Named moves, each a turn or a mirror, and the order they were made in; the first pair answered:
Sagu:
[-0.09  0.17  0.88  0.05  0.85 -0.51  0.74 -0.02] -> [-0.61 -0.77  0.71  0.21  0.05 -0.82  0.63 -0.28]
[ 0.00  0.40 -0.56  0.57  0.13 -1.24  0.21 -3.62] -> [ 0.89  1.03 -0.17  0.82  1.03 -0.95  0.10 -3.24]
[-3.23 -0.52  3.19  0.39  1.82  2.09  2.28  3.90] -> [-4.09 -1.26  2.91  0.40  0.71  2.03  1.94  3.67]
[-2.14 -0.03  0.75  0.43  1.05  1.39  1.21  0.30] -> [-1.74  0.37  1.18  0.30  1.04  1.19  1.34  0.28]
vevaz:
[ 0.43 -0.14  0.16  0.36  1.53  1.67  0.66  1.22] -> [ 2.14  0.48 -0.79  0.19  1.25  0.60 -0.14 -0.41]
[-1.70 -2.20 -0.86  0.03 -0.65  1.00  0.85  0.66] -> [ 0.14 -1.29 -2.38  0.25 -0.99 -0.03 -0.24 -1.82]
[ 1.72  0.09 -0.75  0.56  0.15 -0.83 -0.24  0.14] -> [ 0.87 -0.39  0.55  0.82  0.46  0.44  0.47  1.68]
kanu:
[-2.34  0.76  1.70  0.33 -0.11  0.01  0.29  0.30] -> [-2.29  0.96  1.64  0.20 -0.42 -0.40  0.33  0.21]
[ 0.77  0.06 -1.07 -0.82 -2.82 -2.60 -1.00 -2.14] -> [-0.75 -1.48 -1.93  1.96  0.78  3.25  1.33 -0.46]
[ 2.49 -0.12  0.25 -0.13  0.13 -0.86 -1.13  0.53] -> [ 1.87 -0.53 -0.12  0.66  1.15  0.90 -0.29  0.87]
[ 2.29 -3.22 -4.44  0.01 -0.62  1.42 -0.09 -1.38] -> [ 2.55 -2.95 -4.40 -0.42 -1.45  0.10 -0.60 -1.83]
Kulib:
[-1.51  2.65  0.37  2.86  1.56  1.38  0.67 -1.76] -> [-2.13  2.98  2.51  1.74  1.64  0.42  1.01  0.19]
[ 1.79  0.81 -1.08 -1.35 -0.35 -0.92 -2.29 -1.33] -> [-0.59 -1.32  1.29 -1.62 -0.71  0.35 -0.55  2.95]
[-0.09 -0.83 -1.95 -0.65 -1.31 -0.45  0.22 -0.42] -> [ 0.52  0.31 -0.33 -1.20 -1.55 -1.91 -0.06  0.37]
[-0.44  1.64  2.21  0.22  0.68  0.94  0.90  0.48] -> [-0.71  0.63  0.06  0.78  0.68  2.01  0.91 -1.07]

Each pair is 2 to 3 moves apart.
[ 2.78  1.48 -1.61  1.17  1.21 -0.09 -0.56 -2.30] -> [ 2.37  2.58  1.91  0.13  0.75 -2.00 -0.56  0.24]  Kulib, Kulib, Kulib
[-0.98  0.05  1.96  1.56  1.36 -0.85  0.09  2.22] -> [-1.49 -2.80 -0.31  1.57 -0.29  0.20  0.07  1.57]  kanu, vevaz, Kulib
[-0.20  1.60 -1.49  1.25  2.53  0.72  1.20  1.17] -> [-1.49  1.91 -1.19  1.48  1.81  0.37  1.23  0.33]  Sagu, Kulib, kanu
[ 0.85 -2.33 -2.43  0.27  1.72  3.18  1.18  0.80] -> [ 0.59 -1.76  0.64 -0.96  1.73  2.10  1.39  3.65]  Kulib, Kulib
[ 0.51 -2.07 -0.41 -1.40 -2.50 -1.21 -0.69  0.61] -> [ 2.19 -1.75 -0.53 -1.44 -0.93 -0.87 -0.86  0.79]  Sagu, Kulib, kanu
[-0.34 -1.21  0.90  1.58  0.99  1.80 -0.08  1.50] -> [ 2.39  0.91  0.78  0.83  0.91 -0.92 -1.72 -0.37]  Kulib, Kulib, vevaz
[ 1.34 -1.14 -1.74 -0.37 -1.65  0.19 -1.07 -1.86] -> [-1.67 -0.35  1.53  0.48 -0.15  1.82  0.99  1.79]  vevaz, Kulib, vevaz
[ 0.15 -2.54 -1.27 -1.04 -0.23  1.37  1.35  2.06] -> [ 1.68 -0.38 -2.39 -1.03 -1.24 -0.78 -0.61 -1.88]  Kulib, Sagu
[ 2.02  1.81 -0.61  0.84  2.07 -1.12 -2.66 -1.32] -> [ 1.40 -0.07  1.08 -1.19 -0.16 -2.81 -2.86  1.19]  Kulib, kanu, vevaz
[ 1.91  1.41 -0.10 -0.56  1.08 -0.94 -0.22 -1.04] -> [ 1.69 -0.30 -1.45 -0.09  1.44  1.23  0.64 -0.84]  Kulib, vevaz, kanu
[-1.57  1.26  2.38 -0.36 -1.47 -1.85 -0.21  0.71] -> [-0.93 -0.41 -0.37 -0.14 -3.05 -1.64 -0.90 -1.27]  Sagu, Kulib, kanu
[ 2.37  1.41  0.33  0.22  2.70 -0.34  0.36  1.32] -> [ 2.06  1.95  0.52 -0.40  0.82 -2.47 -0.65 -0.69]  Sagu, Kulib, Sagu
[-1.47  3.10  3.45 -0.02  0.83 -1.84 -0.64  0.06] -> [-2.24  0.29  0.92 -0.43 -3.14 -2.76 -1.64 -1.77]  Kulib, kanu
[-4.31 -0.36  0.76  0.11 -1.07  1.36  2.61  0.30] -> [-2.92 -1.15 -2.41  0.25 -1.94  1.32  1.51 -2.45]  vevaz, Kulib, Kulib
[ 3.12  1.81 -0.25  0.69  3.00 -0.55 -0.09  0.15] -> [ 2.08  1.07  1.23 -0.14  2.76 -0.60  0.62  2.39]  Kulib, Kulib, Kulib
[-0.57 -2.10 -2.17 -0.29 -1.90  0.13 -0.03 -1.31] -> [ 0.56  0.00 -0.54 -0.94 -2.41 -2.50 -1.03 -1.26]  vevaz, kanu, Kulib
[ 1.22  2.52  0.59  0.17  2.19  0.34 -0.10  0.00] -> [ 1.59  2.40 -0.40 -0.21  0.80 -0.83 -0.78 -1.67]  Kulib, Kulib, kanu
[-1.18 -1.27 -0.77  0.80  0.42  2.15  1.65  1.15] -> [-1.44 -0.08 -1.69  1.25 -0.97  0.36  0.10 -2.31]  Kulib, kanu, Sagu
[-1.36  1.64  1.80 -1.76 -1.71 -1.53 -0.73 -1.91] -> [-2.83 -1.35  0.37 -0.62  0.11  2.85  1.39  0.43]  Sagu, Kulib
[ 0.26 -1.39 -0.42 -2.45 -1.93 -2.07 -1.08 -0.39] -> [ 0.42 -0.95  0.98 -1.57  1.92  1.04  0.78  3.05]  vevaz, kanu, Sagu
[ 1.16  2.87  2.56 -0.30  2.36 -1.04  0.61  0.44] -> [ 1.23  1.11  3.33 -1.53  1.00 -1.23  0.59  2.29]  Kulib, vevaz, Kulib
[ 1.08 -3.44 -4.16  0.27 -2.02  1.46 -0.18 -1.85] -> [ 2.99 -2.69 -2.23  0.13  1.99  3.25  0.89  1.70]  Sagu, Kulib, Kulib
[ 2.36  0.10 -2.86  0.13  0.38 -0.06 -0.90 -2.10] -> [-0.23 -1.93 -2.66 -0.25 -1.83  0.49 -0.28 -1.68]  Kulib, Sagu, Kulib
[ 3.34  1.16 -0.70 -1.07  1.66  0.49  0.04  2.24] -> [-2.03 -0.74  0.52 -1.29 -2.46 -0.09  0.51  2.63]  Sagu, Kulib, vevaz
[-0.26  3.78  0.98  0.98  1.83 -0.29 -0.35 -1.31] -> [-3.54 -1.53 -0.92  0.65 -1.68  1.66  0.41 -0.20]  Kulib, kanu, Kulib
